Questions about the grid below. Rows and columns are numbered from 1.
1) Give the entry at row 1, column 1.
2) Give the entry just right of the smallest entry.
3) Give the entry just left of -10.
4) Give the bottom entry of the column that holds the largest entry.
5) Give the entry just right of -41.
6) Give the entry at row 3, column 1.
7) Give the entry at row 2, column 1.
8) Give the entry at row 1, column 3.
[[  5  26  15   7  -6  10   8  -5]
 [ -9   9   9 -12   5  -7   4  11]
 [ 12   0  -3  13   3  10  -2  -2]
 [-41  19  24 -49  10 -35   9  33]
 [-11   0   7 -13   5 -10   7  11]
 [  3  -5  -2   3   6   1   0   5]]
1) 5
2) 10
3) 5
4) 5
5) 19
6) 12
7) -9
8) 15

array([[-32, -13, -33,   5,  -8, -32,   4,  -7, -32,   6,  -2, -12, -15,
        -17,  -1],
       [-28, -16,  -6, -40,  61, -32,  56,  -4, -25, -46, -57, -76, -71,
         51, -26],
       [-19, -10, -16, -16,  -5, -18,  -6, -17, -16, -18, -19, -12, -11,
         -7, -20],
       [-14, -23,  -5, -22,  30, -15,  32,  -3, -10, -20,  10, -10, -15,
         18, -18],
       [-16, -15, -22,  34, -24, -16, -16, -12, -17,  32, -18, -19, -20,
        -26,  17],
       [ -6, -48, -14,  23, -20,  -7, -14, -37,  -7,  28,  14,  19,  15,
        -28, -11],
       [-11,  -2, -10, -43,  -6, -11,  -8, -24, -16, -46, -27, -10,  -1,
         -5, -47],
       [-21, -19, -25, -11, -15, -20,  -5, -16, -22,  -8,   4,  -7,  -9,
        -27, -13],
       [-13,  -1, -12, -27,  -8, -14, -15, -22, -16, -32, -26, -15, -10,
         -6, -31],
       [-27, -12, -22, -36,  -1, -26,  -4, -18, -20, -37, -16, -17, -17,
         -7, -27],
       [ -3, -11,   0, -12,   1,  -3,  -4, -14,  -2, -13, -16,  -9,  -6,
          2, -17],
       [-34, -24, -28,  -3,  13, -33,  28,   4, -28,   3,  23,  -3, -13,
         -2,   0],
       [-16, -10,  -2, -16,  41, -19,  36,   0, -14, -21, -40, -53, -50,
         36,  -9],
       [ -8, -10,  -8,  -1,  -2,  -8,  -1, -11,  -9,  -2,  -7,  -3,  -2,
         -2,  -9]])
The minimum? -76
The largest entry? 61
The entry just left of the largest entry: -40
The entry just right of the largest entry -> -32
The entry just left of the smallest entry: -57
The entry just left of 30? -22

Questions about the grid below. Indices start at 1.
1) Give the bottom-right entry.
2) Give the entry at row 1, column 3.
3) Give the entry in row 1 and column 1.
4) Give the top-right entry.
5) Give the entry at row 2, column 1.
6) Give the entry in the bottom-left corner.
7) Give the entry just left of the smallest entry.
[[ 21  43   4 -36]
 [-15  -4 -15  10]
 [  3  30  11 -34]
 [-27  -8   3  -5]
 [ 11 -59 -36  -3]
 [ 23  26  -6 -24]
 [  4 -72  -8 -49]
 [ 13 -49 -29   5]
 [ 63 -31  36 -36]]
1) -36
2) 4
3) 21
4) -36
5) -15
6) 63
7) 4

M = [[3, 4, 5, 5, 4, 5, 4, 5, 5, 5, 4], [4, 2, 4, 5, 4, 6, 3, 6, 3, 5, 5], [2, 6, 5, 5, 5, 4, 3, 4, 7, 5, 0], [2, 6, 7, 5, 5, 5, 3, 4, 8, 4, 2]]
Find the entry just right of the largest entry.
Answer: 4
The largest entry: 8
Find the entry just left of the smallest entry.
Answer: 5

[[  6   0  -2  31   9 -10 -10  -5   4]
 [ -3  19  -7   7  -6  39 -24  -9 -46]
 [-15  12  -9  -7  -1 -16  -3   2   3]
 [-15  22  10  12  27  14  -5 -13 -69]
 [ -4 -19  15 -22  23   9  13   1 -27]
 [ -5  -5   4  -7  20  33 -13   2 -28]
 [ -3  14  -7 -30 -25 -22  -1  24  16]
 [ 22 -36 -24  18 -35 -31  19 -10  64]]
Read off the entry in the bottom-right corner.
A: 64
The entry just right of 24 -> 16
Read off the entry just left of the largest entry.
A: -10
The top-left entry -> 6
Read off the entry in the top-right corner.
A: 4
Read off the fourth entry, reading row by row.
A: 31
Read off the entry directly above the smallest entry.
A: 3
The second entry on the diagonal from the top-right corner -> -9
Read off the entry just left of -28.
A: 2
The largest entry in the first column is 22
The smallest entry in the last column is -69
The entry just left of 10: 22
The 3rd entry on the main diagonal: -9
Read off the first entry in the row that holds the smallest entry.
A: -15
The entry just left of -35: 18
Read off the fifth entry from the end, reading row by row.
A: -35
Read off the 2nd entry on the main diagonal.
A: 19
The third entry, reading row by row: -2
The second smallest entry: -46
Read off the smallest entry in the last row.
A: -36
The third largest entry is 33
The entry directly above 20 -> 23
